One turning vector, and how many ticks it has turned:
The counts run from 0 to 470.
[148 143 172  82 171 108  89 142 101 154 100  56  93 106 103 151 130 119
 135 144 114 163 133  83 138 130 113 186 155 109 142 133  94 166 142 142
  75 131 135 146 154 122 113 108 139 148 140 135 131 122 121 142 137 130
 155 154 111 149 125 107 145  64  80 113 112 159 115 157 161 153 136 159
 132 122  93 128]  19
[147 142 139 117 156 124 100 129 112 151  89  78 100 119  81 130 110 120
 154 161 133 124 122  67 122 122 127 164 147 103 133 135 108 181 111 163
  84  97 136 160 147 148 122 129 138 168 152 148 142 146 121 125 177 157
 178 121  98 173 104 122 119  70 106 105 130 117 109 159 174 183 135 156
 121  95 111 104]  0
[143 131 128 124 177 138  84 137 122 191 133  93 102 147  87 119 102 133
 161 140 125 111  97  73 128  83 127 136 159  87 171 127 104 155 120 157
 103 128 115 148 143 129 104 157 118 146 116 141 155 114 136 141 146 154
 166 146  93 174  80 120 102  77  99 107  77 148 136 143 157 183 125 129
  94 114 108 100]  315
[150 167 160  98 164 112 106 151 103 155 125  50  48  87 109 170 154 115
 130 147 111 179 116  91 122 152 112 200 167 129 140  95  97 141 156 155
  91 151 122 141 137 113 137 118 124 139 123 152 109 127 123 134 122 118
 144 134 118 141 125 114 157  72  85 126 104 155 114 142 146 136 115 155
 135 129 107 116]  151
[109 108 135 144 160 151 106 143 133 181 121  40  77 131  74 126 111 146
 137 130 143 146  81  61 112 120 146 115 155  97 166 112  92 141 116 143
  97 134 126 148 148 126 104 132 147 154 130 138 130 123 160 138 124 146
 147 118 105 198  98 116 148  76 100 121 107 142 126 140 127 179 116 152
 101 120 113 115]  464
[159 177 139 102 188 111 101 130  80 156 102  66  82 100 113 159 155 107
 154 141 115 145 119  84 115 142 114 193 149 105 159 111 108 156 150 150
 109 153 139 143 135 122 106 104 115 143 121 154 100 112 105 122 139 136
 124 136 106 121 123 121 155  89  82 155  99 160 110 147 122 156 139 155
 132 143  93 105]  21
[142 152 151  97 132 125  94 141 133 142 118  65  69 103  86 184 115 125
 141 145 139 154  99  85 108 143 131 161 125 116 122 131  75 183 112 128
  92 110 107 160 158 137 128 152 138 140 143 148 136 123 145 125 146 123
 168 124 136 173  86 123 151  68  96 116 103 132 130 152 164 158 114 158
 131 119 118 110]  376
[152 160 120 120 172 131  89 118  88 151 102  76  97 131  91 136 129 106
 170 160 130 119 117  52 119 132 130 164 127  93 163 125 114 163 116 164
 100 113 130 158 152 135  94 111 123 177 147 145 116 132 116 124 167 162
 158 115  88 165  95 126 135  92  98 133 105 117 118 158 147 176 145 162
 121 100  93  94]  5
[161 163 121 134 183 120 118 133 108 154 124  46  82 123  96 173 134 121
 167 140 143 120  83  79 106 131 133 161 108 124 150 110  95 172 111 142
 135 121 128 170 124 146 114 133  99 138 130 162  89 119 141 114 155 143
 134 108 123 145 102 122 154  93  77 147  89 114 108 152 129 175 136 127
 135 139 137  84]  242
[145 143 158  87 168 107  94 147 115 138 101  55  95 114 100 159 112 124
 132 151 132 152 133  75 123 134 133 173 164 127 126 118 103 171 124 150
  76 110 113 165 139 149 124 112 150 146 141 150 135 137 117 148 147 127
 150 141 116 162 117 111 136  54 104  97 125 136  87 150 167 167 146 144
 134 120 118 106]  132
[143 152 158  89 155 110  89 144 109 140  86  67  93 110 100 165 120 112
 134 154 121 153 133  66 113 138 130 170 141  96 134 142 107 182 130 140
  79 120 128 153 163 134  99 118 143 152 144 133 140 130 120 141 157 137
 151 137 113 164 121 117 142  61 101 119 116 153 118 146 151 163 146 164
 130 120  91 115]  7
[123 135 114 139 196 134 105 155  88 178 100  62  78 119 105 139 115 113
 166 148 110 112  82  78  92 111 131 155 150  89 163 110 114 161 146 141
 128 162 144 137 128 124  90 130 122 132 118 133 112 133 140 104 149 151
 122 125  98 151 130 106 127  91  88 149 102 168 143 147 112 176 113 137
 117 134 116 117]  212
[147 151 116 144 171 137 116 141 115 162 121  42  73 113  90 163 139 122
 167 146 146 122  68  99  88 150 139 148 119 113 147  99  91 161 108 142
 130 139 138 149 124 139 125 140 107 145 120 162  85 113 153 113 144 143
 126 103 123 152 107 128 159 103  60 141  96 120 131 149 116 172 115 141
 134 141 137  97]  361
[159 164 126 134 145 135 114 121 109 153 118  81  74 120  84 139 122 109
 161 168 129 119 103  69 116 143 139 174 136 114 152  99 112 159 107 172
  91 100 126 147 153 144 116 126 119 171 142 158 132 131 119 123 162 152
 171 105 101 179  74 140 130  95 104 121 112 103 122 144 165 175 121 163
 120  97 117  99]  386
[121 114 131 120 158 146  92 140 124 177  91  88  97 126  76 112  96 133
 146 144 119 120  82  73 100 104 138 126 165  78 164 107 120 147 109 146
  96 141 135 134 157 144  96 140 144 152 127 138 142 119 147 136 150 145
 148 133  81 178 104 121 115  73 111 121 104 147 137 141 133 185 117 143
  87 109 101 103]  202
[137 171 151 101 148 116 102 149 117 139 114  53  61 102 102 200 129 118
 136 132 142 158 123  74  95 160 135 174 147 132 133 120  94 171 136 138
  93 118 107 162 150 129 117 116 137 129 134 154 110 130 123 116 134 123
 147 117 144 158 109 107 166  62 123 127 100 142 108 139 149 149 122 155
 130 132 120 105]  258
[155 169 128 107 168 141 121 116  99 165 108  98  71  89  86 130 155  94
 160 162 107 129  98  79 102 147 128 172 162  99 164  73 130 130 121 160
  87 139 137 122 148 143 121 117 109 168 121 160 102 111 117 124 134 143
 129 119  93 154  98 137 148 106  86 140 107 118 106 129 130 162 103 164
 121 107 107  92]  278
[159 165 152  86 165 120 127 140  93 159 119  91  60  74 104 162 145 102
 137 157  82 167 123  87 107 152 110 198 168 109 132  90 108 155 153 154
  96 156 128 120 149 123 137 129 118 134 123 159 122 130 120 131 132 120
 144 145 115 152 128 129 143  77  88 121 109 164 135 137 155 142  98 164
 127 113 111 115]  282
[153 154 146 112 156 143 107 110 104 184 128 102  78 108  85 120 160 114
 153 152 113 143 106  78 140 138 114 172 140  81 163  94 113 142 122 156
  84 142 143 129 165 125 114 137 123 177 127 142 127 109 132 138 132 143
 164 127  95 168  91 136 138 111  70 109  95 122 132 147 152 152 103 177
 114 102  91 106]  285
[162 169 139 111 195 117  99 119  91 165 105  77  80 116 107 134 162 104
 159 152 124 136 109  85 117 126 107 181 141  92 171 113 114 146 126 161
 105 143 141 146 140 130  96 111 106 159 127 146  86 103 109 123 136 147
 127 135  93 132 115 125 158 103  71 155  99 134 103 150 124 168 134 156
 116 133  94  96]  22
[139 122 154  95 149 113  90 148 146 142  98  43  93 123 101 187 119 131
 145 126 154 148  99  94 106 132 128 154 134 118 135 136  74 186 109 128
  98 108 120 165 144 157 121 136 136 131 140 153 121 123 146 137 149 120
 154 132 124 161  97 129 142  56  88 103 104 126 102 154 157 177 139 137
 135 136 123 104]  245
[132 153 164  88 142 128  98 144 125 145 105  59  78  92  86 167 126 117
 129 142 119 166 132  81 105 149 132 170 172 125 126 113  95 168 121 145
  63 110 110 150 153 149 134 119 159 146 145 154 129 131 131 145 148 123
 155 129 121 174 105 125 144  58 114 102 123 128  91 134 160 155 118 155
 126 114 119 100]  263
[154 154 151  96 171 130 120 145 112 174 142  83  52  78 112 172 144 108
 132 137  92 161 116 114 108 128 101 193 176 116 134  81  97 153 153 152
  97 152 123 127 137 126 147 144  99 121 110 164 118 110 123 139 117 121
 140 150 119 143 111 134 144  77  75 111  95 157 118 136 151 139  95 147
 128 132 131 109]  163
[153 139 156  92 179 108 101 145 113 176 129  85  88 109 118 156 116 128
 134 128 101 160 115 109 126 101  97 181 180 108 139 115  89 165 143 145
  99 139 122 148 132 125 133 146 109 109 120 151 142 105 133 152 132 128
 158 168 109 143 109 126 115  56  78  95  96 172 130 148 162 150 117 125
 118 133 124 113]  430
[149 150 158  97 153 132 100 119 102 157  95  97  92 105  85 137 120 114
 144 168 106 137 129  73 129 137 129 174 158 101 146 120 115 153 129 174
  66 116 133 139 164 135 123 123 145 167 149 139 138 134 117 142 148 141
 169 143  92 177 112 125 131  76  94  99 136 131 114 146 163 163 124 168
 119  89  91 105]  399
[144 148 168  90 150 134 113 119 114 161 117  87  79  86  84 123 140 107
 133 165 105 155 118  83 127 138 118 167 164  86 136  96 109 143 121 164
  64 130 130 132 164 135 137 138 143 169 140 152 131 114 131 158 138 132
 169 143 100 175 101 143 138  81  79 103 123 123 117 147 167 164 111 172
 124  97  94 115]  280
[148 144 170  79 144 126 101 149 130 173 151  84  62  93 108 167 139 122
 131 129 110 171 110 104 121 137 112 178 160 103 143 109  80 152 134 137
  86 143 114 133 161 118 132 146 121 125 111 152 134  92 141 147 118 125
 167 155 121 154  98 123 141  78  74 109  77 157 139 140 155 142 104 152
 123 126 109 109]  168
[151 174 122 105 172 111  93 144  97 138  84  60  75 114 109 186 130 109
 155 146 130 131 112  73  78 141 127 172 151 127 141 114 111 176 128 156
 112 124 120 159 130 152 112 101 122 118 130 158  96 127 112 111 164 133
 119 110 118 140 111 125 145  65 113 142 104 132  91 139 122 173 137 135
 129 143 123  81]  128
[119 125 143  96 174 120 101 159 123 152  73  61  98 108 100 173  89 120
 138 136 112 141  96  96  88 116 122 148 165  83 123 125  97 178 131 123
 103 155 139 136 137 137 108 137 143 111 123 118 130 122 150 119 141 120
 119 145 108 154 145 121 135  54  80 120 117 178 141 142 117 173 127 141
 122 142 106 121]  216
[156 157 116 115 175 134  94 134 118 177 147  88  49 109 110 163 142 126
 154 118 122 139  88  86  97 115 120 167 167 126 167  84  96 148 135 151
 118 144 101 153 128 129 122 132  96 123  87 170 114 103 122 126 127 137
 129 137 121 153  86 133 142  92 108 147  58 151 119 134 122 156 104 122
 100 140 134  81]  51
[154 141 145 119 137 131 103 137 133 152 122  60  81 120  84 166 114 133
 155 151 144 142  95  80 121 148 135 149 117 116 138 125  89 170  98 139
  93 100 121 155 153 137 125 143 130 159 154 151 129 124 148 132 151 143
 177 112 121 186  82 116 141  85  86 108 105 115 130 153 169 166 120 164
 132 109 122 105]  375
